Each path below is one point turned by a fixed rotation once a step. After each direction that follows a path, write how fast that rotation turns it, in deg/step (0 if it stays still).
Each turn is a multiple of 5 degrees from 10 to 175, or 0.
Each row of a path follows its step; steps can be skipped.
path 1
step 1: [-17 -16 -10  -5  10 -13 -10  56  36  22  12  26  -8 -18   1 -10 -16  -8
  42 -16  10 -22  11  -7  -7   8  27  21   1  -9  27  14  -8   9  11 -31
  20  -3   4  23   1 -39   4  29 -32]
step 4: [ 28  28 -44  15 -16 -15 -42  -9   2  12   6  35 -11 -20  26  21  -4 -26
  -7  13  14  -3   8  13  -2   8   4 -52 -18  29  20 -12 -27  21 -20   6
  -3   6  11 -10   5   8   2  10 -35]
step 8: [  7 -31  -6  38  27  18  -9  29   7  16  -1 -28 -24  13  25   3  -1 -27
  28  -7  12  -6  -6  32  27 -14 -16   7   7   2  49  20  10 -19  -7 -19
 -12   8 -15 -22  42  22   5 -15  14]
step 13: [-27   8 -11  -9  48  -2 -30  -2  31   7 -13  10 -29   4   7  22  -5  18
  13 -46 -21 -35 -13  11 -29 -18  -1  37 -28  31  13   5  -3  14 -11 -15
 -10   6  19   4  -1  26 -15  20  -2]
step 15: [ -4  -3 -45  38   4  10   1 -16   3  54  -6  22 -26 -11  15  48  20  -3
 -11 -26 -32  -9  18 -29 -14  20 -14  16  -9  18  11  24 -13  16 -20 -16
 -12   2  17  11   2   7   4 -13 -12]
step 17: [  6 -11 -19  19  16   8  27  -4   5  35  -5  -5 -39  -3 -10 -19  16 -50
  13   5 -13 -16  27 -32 -30  36  -1  -3 -11 -26 -18  15  -8 -12  17 -38
  16  35  21   1   0  -4 -12   1 -19]
step 19: [ -4   2   9  20 -10 -17 -10  21   6  26   2 -22 -16  10 -17 -49  38 -58
  18 -10   9 -12  22   6  11 -12   6  33  11   3  42   5 -12 -12  15  -4
  -5  36  17   3  -9 -29 -17  -1   6]
step 24: [-20 -26 -19 -26  27  36 -18  21  -3  10 -15   1 -14   7  10  -6  16   7
  49 -12  -6   3   5   3 -11 -26  11 -17 -27   7  17   0 -32 -25 -21 -24
 -32  15 -14  -2  19 -33   2  45  -7]
Directions:
[ -1   1   5  -3  -4   8  -3  -1  -7  11  -1  -5   4  -1  -4 -14  -8  -4
   3 -14  -4   0  -8  -9   7   6   2   0  -4  -7  -6  -4  -8  -4 -15  11
  -3   1   7   2  -2   0   9   4   6]
10
[-14   0  13  -9   3  -2  -7  14  -1  -4  -4   8  -7   8  -5 -12   2  -3
 -10  -4  -1  -3   5   2  -9  -3   0  -1   7   4  -5   1   1 -10   1  -3
  -4  -3   5   2  11   0  -4   7  -5]
60
[ 10  -9   4   8   4  -1   2  -5   4  -2   8 -10   3  -6  -1 -10   4  -8
  -1   7  -9  -6  -6   6  -3   2  -8   2  -4  -3 -16   4  10  -1   3  -5
  -5  -8   6  -6  12   2   5  -1   1]
125
[ 16  10  -6  -8  -1   8   1  -5  -2   2 -13   4   1   2   6  -1  10   1
   3  -8  -3 -10   6  -6  -4   1   0  -2  -1  15  -8  -2   4  -1  -4  -2
  -2  -8 -13  -1   3   0   4   2  -9]
35
[  5  -5  -3  -2  11  -5  -6   9  -5  -3  -1  -4   4 -11   5   1  -2   0
   6  -4   5  -2  -2  -4  -2   9   8  -8  -1  13   5  19  -1  -9   3   6
   3  -5   6  -7  -1  -7  -5   1  10]
95
[  9   3  -8 -13  -8  -3   6  12  -5   0   6   0   6  -9  -8  -7   4  -1
   6   4   4   9  -2   6   5   2  -1  -6  -3   5  10 -11  -7   0   5 -10
  -9   3   7  -2   9   1   6  -1  -6]
20
[  4  -8   8  -9   4   1  10  -3   3   8  -6   3   0   6   0  12  -4   8
   0  -7  -3  -1 -10  14   2   5  -2  11   9   9  -4   0  -8  -2  -1   3
  -1   3   5  -5   8   5  -3 -15   2]
140
